A single turn carries every row of the set below to another of its rows. Some are shown first; where does it send the rows asked next?
z_387: [  1  -7  -2  -9 -15  12  13 -14  -6  21  -9  16   8  -6   0  -8 -43 -26
   8  -8   0  -9  11  13  -7  31  17   9  12   9  10  14]
z_700: [  4 -16   1   6  -2  24  18 -18  -7  10  -6  18   2   1 -15  -6 -44 -14
   9 -13  -9   8  10   2 -12  28  11  10  -5  -9  11   7]
z_983: [ -4 -22  -3   2 -15   4  16 -11   0   8 -19  20   7   4  -3  -6 -25 -20
   3 -13 -20   6  12   5   4   3  14  16   5  14  12   5]
z_909: [ -2 -36  -9   6  -8   6   1  -1   1  24  -7   0   4   1 -18  -9 -18 -29
   5 -20  -5  10   6   5  16   5   1  13  17  -1  10   0]
z_225: [  1   0  -2   0  -9  -9  12   6   1   9 -15   8   8  -4  -5  -5  -9 -11
   2  -7  -8   8   2  12  32 -12  16   7  10 -11   7   2]
z_219: [ 15   2   3   0  -8  -2   7  23 -24   9  -3  12  19 -15  -5 -13 -30 -17
  -2   4  -3   1 -12   0  10   2  11   1  11   4  18 -11]
z_431: [  4  -6  -5   4  -2  11  -8   6  -4   5 -14   8  17 -28 -16  16 -33  -9
   0  -9  -8   4  -6   5  23   6  18   5  -4 -19  18 -14]
z_210: [  8 -30   0   8   0  22   2  -5   0  18  11  11   4  -5 -27 -19 -29 -21
   9 -20  -2   4  11  10   6  26   0   9  -6 -15  -1  -2]
z_522: [ 14  -3  11  -9   4   9   5  26 -22   7   7  11  14 -15 -15 -22 -23 -14
   5  -5   3  -3  -4   3  10   5   5  -3   4 -15  18  -9]
z_495: [  0 -26  -7  -5 -16   6   4   1  -1  18 -12  12  13   4  -8 -11 -18 -25
   5 -15  -5   2  10   8  12   3  11  17  22  16  13  12]
z_265: [ -2   6   6 -13  -2   8   2  -3  -9   8 -17   8   7 -31  -4  11 -41 -10
   6  -8  -7  -5  -1  12  13  10  22   2  -1 -22  22  -9]
z_585: [ -1   5   1   0 -15   5   5  16 -17   7   7  17  20 -20  -7   6 -33 -10
   6  -3  -3  -7   0   2  13  -9  17  -5  -7  -9  16  -9]
z_609: [ -2  -4   1  19  31  -2  -5 -22  -5  11 -16  12  15  -3 -13  -3 -46 -24
   0  -5  -3   3   4   8   8  22   3  10   8   4  -6  12]
z_364: [ 11  -2   9  -8  18  12   2   5 -19   4 -13   1   7 -21 -14  -6 -30  -8
   5  -9  -3  10 -11   5  10  19  10   1   7 -23  25 -12]
z_182: [  2   1  -2   6 -18   5   8  15 -13   6   0  16  18 -19  -8  10 -39 -10
   0  -1  -6  -2  -2  -2  10  -9  19   0  -5  -9  18 -11]
z_748: [ -5   8  11  12  35   1   0 -13  -9   7 -15  11  11  -4 -16  -9 -45 -15
   2  -2   1   3   5  13   4  20   6   6   6  -1  -9  14]
z_321: [ 16   1   6   0  -3  -1   6  21 -30   6   0  11  17 -15 -11 -15 -28 -14
   3   3   1   4 -12   4   9   1   6  -4  11  -5  17  -9]
z_868: [-14   5   4  13  13   2  -6   2  -3  17  12  10  16  -6 -19  -7 -43 -23
   7  -5  12 -13  15  15  14  -1   4  -1   1  -4 -15  17]
z_902: [  2 -22  -3   6  -8  16  18 -14  -4  11  -7  23   7   6 -13   2 -39 -17
   7 -20 -12   6  16   3  -5  20   7  10  -7  10  14  10]
z_731: [ -4   3  -3   1  -3  -9  17   2   0  12 -20   3   5  -3  -1   2 -10 -12
   1  -8  -9  10  -2   6  27  -5  16   5  11  -9  11  -2]
z_639: [-13   8   9   5  20   0   2   5  -3  17  11   4  10  -8 -16 -11 -37 -20
   2  -1  15  -7   8  13  16   1   4  -7   1 -17 -12  16]
z_372: [  3  -9   2  25  25  -1  -1  -6 -13  15   4  13  16   6 -21 -17 -43 -26
   2  -3   4   3   4   1   5   9  -6   5   9   3  -8  12]
z_536: [  2 -15   6  -4   6  27  14 -11 -15   9  -7  17   6  -2 -18  -3 -47 -11
   6 -19  -6  11   5  -2  -5  26   8   6 -11 -15  16   5]
z_137: [  7 -19  -5  -5 -17   6  11 -10 -10  21  -5  12   9   3  -6  -5 -38 -26
   8 -15   0  -2  12  12   0  20   9  11  16  22  13  17]
z_29: [ 17  -5  -1  -1   8   4  -8  14 -14   8 -17   4  18 -25 -13  -7 -23 -17
  -3  -4  -4   8 -16   8  23  16  10   7  12  -6  18 -15]
z_732: [  6 -17   3 -20 -16   4  -2   2 -13  25   5   8  11 -18  -7 -19 -36 -33
   2 -15   7 -15   9  23  15  23   6   3   4   0  -1   5]
z_74: [ -7  15  15   0  31   2   4  -9  -3   5 -12  13   9  -7 -10 -11 -42  -9
   1   0   4   2   4  17  11  12  13   4   2  -9  -7  20]
z_587: [  5 -36  -2  10  -2  13   6  -8   4  20  -4  17   2  -3 -26  -7 -32 -24
   5 -24 -10   7  13  10   9  22  -3  10 -10  -3   3  -3]
z_913: [ 10 -30   7  -6   3  19  -1   5 -10  16   8  14   9 -10 -28 -22 -32 -20
   3 -22   0   2   8  10  13  23  -2   6 -11 -18   0  -4]
z_492: [ -5  -7  -1  19   8   0  -7  -3  -4  17  13  19  23   1 -18  -8 -44 -25
   6  -5   7 -12  15   7  13  -2   2   6   3   5 -12  18]
z_441: [  5 -21  -3  -8 -13  10  -2  -2   0  28   8   8  10 -12 -12 -20 -27 -33
   8 -15   7 -14  12  21  11  29   7   9  10   3  -2   5]
z_94: [ -6 -33  -5  13  -7   4  14 -13   2  15 -14   8  -2   1 -14  -4 -25 -23
   2 -18 -20  14   8   1   7   5   4  12   1  -3  10  -6]
z_308: [  0   4   8 -14 -16   5   4  18 -11  11   3  17  15 -26  -5  -6 -34 -17
   6  -4   0 -17   5  11  14  -4  17  -3  -4 -14  15  -7]
z_310: [ -6   8  16   9  31  -2   8  -3  -8   7   4   7   5  -4 -15 -18 -39 -13
  -1   0   5   4   3  11   9   8   3  -4  -3 -15 -12  11]
z_562: [ 10 -32  -5   0 -11   2  -1  -5  -2  31  -3   6   5  -7 -18 -13 -31 -33
   6 -20   2  -1  10  19  14  22  -2  11  13   8   3   4]
z_715: [-14  15   8  -3  20   5  -3  -1   3  14  -5  10  14 -11 -11  -5 -41 -16
   4  -2  14  -9   8  19  17   6  13   1   6 -10  -7  25]
z_806: [ -2  -1  -2   4   2  -4  19   8  -1  14 -22   6   6   2  -9  -1 -11  -9
   0  -7  -5  14  -2  -2  23  -5  12   5  14 -16  14   0]
z_439: [ 14  -3   4  -3  13   2  -5  10 -17   8 -23   7  16 -25 -15  -4 -28 -13
   0  -4  -3   9 -16   9  18  18   9   3  13 -14  18 -15]
z_576: [ -2  -3   2 -17 -12  13  13 -14 -19  18  -9  11   8 -11   3   0 -51 -25
   5 -11   1  -6   7  10  -3  26  16   4   4   4  16  13]
z_485: [ -4   1  10  20  27  -1   3   0 -13  10   7   9  10   2 -23 -18 -42 -20
   3  -1   7   1   7   9   4   7  -4  -2   2  -6 -14  11]
z_332: [  2  -4  -2   4  -5  -3  14  13   0  10 -17  10   9   2 -14  -7 -10  -9
   1  -7  -4  12   1   5  28 -13  11   7  12 -18   9   3]
z_885: [-15  11   4   5  20   3  -9 -12   1  14 -10  12  17 -11 -12   2 -46 -18
   6  -6   7 -11  12  20  14  13  13   7   5   2 -10  20]
z_204: [-10  -1  -2  14  13   0 -11 -19   4  14  -6  18  21  -8 -10   6 -47 -23
   3  -8   0 -12  14  14  16  10  12  10   1   7 -10  17]
z_872: [ -3   1  -1  -3   1   8  -6   5  -4   9 -16  13  18 -30 -12  17 -33  -9
   3 -10  -7  -2  -4   7  22   8  20   2  -4 -18  17 -15]

z_387 moves to z_441
z_536 moves to z_576
z_308 moves to z_522
And these:
z_885 moves to z_868
z_639 moves to z_310
z_372 moves to z_609
z_182 moves to z_219
z_806 moves to z_731
z_585 moves to z_321
z_562 moves to z_587
z_909 moves to z_94

A single turn carries every row of the set below to another of its rows. Some are shown first; where does it send the rows asked next?
z_907: [-21 -13 -19  -7  -2   1  13  -1 -23  -6  -7   1   4   8   3   0   0   1
   4  19   3  13   3   1]
z_984: [-14  -7  -4  18   3   6   3  -4   0  -5  -4   2  -4   9   8 -15  -6  18
 -17  -9   6  -6  -8   3]
z_717: [-24 -10  -5  20  12  -7  -1  -2 -14 -16 -14   2  -9   6  -8  -5   1   8
  -3  14  -1  14  11   9]
z_60: [-11   9   8  -3 -22   0 -16   6  -1  -2 -16  -5   1 -11 -10  13   8 -17
  -4   2   3   3   4  17]
z_209: [ 15 -15 -21   5   5   0  19  -7  -1 -15 -12  -6   3   0   5  12  11   1
   4   9  -1  -1  10  -5]
z_342: [-13  17   9   6  -9  -2 -23   7  -8   0 -15 -17   0  -5 -11   5  11 -10
   0   2  -8  -8  -3   9]
z_123: [  4  -6  -4   5 -26   7 -21  -8   0  -7 -21 -23  -5   3   3  12  -1  -4
  14  -4 -13  -9  -8   9]
z_941: [ 14 -15 -15  23   7   3   8  -9   6 -12 -14  -4   2   0   3   0   5  12
  -8 -10   2 -12   4  -2]
z_683: [  3 -12 -25  -5  -5  13  19  -2 -11  -7  -3  -9  11   4  10   4   5   2
   1  11   6   2   4  -8]
z_278: [-12 -20  -8  22   0   8 -14 -11  -7 -12   8   1 -14   4   1  -6  -9  10
 -16 -10   0   3  -1  -3]
z_881: [ -1  -6   0  -3 -29   7 -13  -5   5  -6 -22  -9  -5  -4   0  19   3 -18
   7   6 -10  -1  -5  14]
z_792: [ -9  16   5   2 -12  -8 -26   7 -10   3 -12 -16   2  -6  -9   6  10  -6
  -2  -5   0  -9   2   9]
z_974: [ -3  -6   6  -5 -33   7 -13  -6   5  -7 -20 -10  -6  -5   0  16   2 -14
   6   3  -2   6   2  17]
z_405: [  0   6   1   3 -16  -6 -29  -4 -10   0 -13 -28  -3   5   0   5   6   3
   9  -9  -7 -13  -1   5]
z_199: [-31 -10  -6   7   3  -2   3  -1 -17  -5  -8   7  -6  12   2 -12  -7  11
  -7   6   3   9  -4   8]
z_529: [-23  -7 -10   9   7  -3  -6  -4 -22 -16   9  -1 -17   3  -5  -3  -8   8
   2  -2  -1  15  -1   1]
z_718: [ -4   9   2  11 -14   1 -27  -1  -8  -2 -16 -28  -2   2  -4   4   5   0
  10  -7 -12 -14  -7   6]
z_52: [  6 -25  -8  12  -5  16   2 -18   0  -5   2  -1   0  -4   2  -3   5   2
 -18 -10   1  -5   3 -11]
z_59: [-13  -5 -10  -8   7  -2  15  -6 -24 -12   5  -3  -5  -7  -7   3   6  -2
  11   3   1  15   2  -6]
z_842: [ -8 -12 -15   3   8  -6  14  -3 -13 -17 -12  -2  -4   3  -2   9   9  -1
   7  23  -2  15  14   2]
z_601: [-10 -12  -4  33  11  -1  -4  -5  -2 -13 -16   1  -5   3  -4  -9  -1  16
 -12  -7   1  -3   4   6]
z_159: [  7  -8 -16  10  -3  16  13  -4   4  -7   0  -8   7   5  13  -4   1  12
 -12  -6   8 -10  -3  -6]
z_134: [  5 -16  -9  -6   0  10  20 -15 -11  -5   1  -3   6 -11  -3   3  14  -5
  -2  -3   2   2   5 -12]
z_170: [-12   8   8  -3 -19   1 -14   4   0  -2 -19  -5  -2  -8  -9  14  10 -21
  -2   9  -7   0  -2  14]
z_293: [  4  -7   1  -2 -29   3 -20 -12   0  -6 -18 -24  -8   5   6  11   1  -1
  14  -4  -8  -4  -1  10]

z_405 moves to z_792
z_529 moves to z_59
And these:
z_717 moves to z_842
z_170 moves to z_881
z_984 moves to z_199

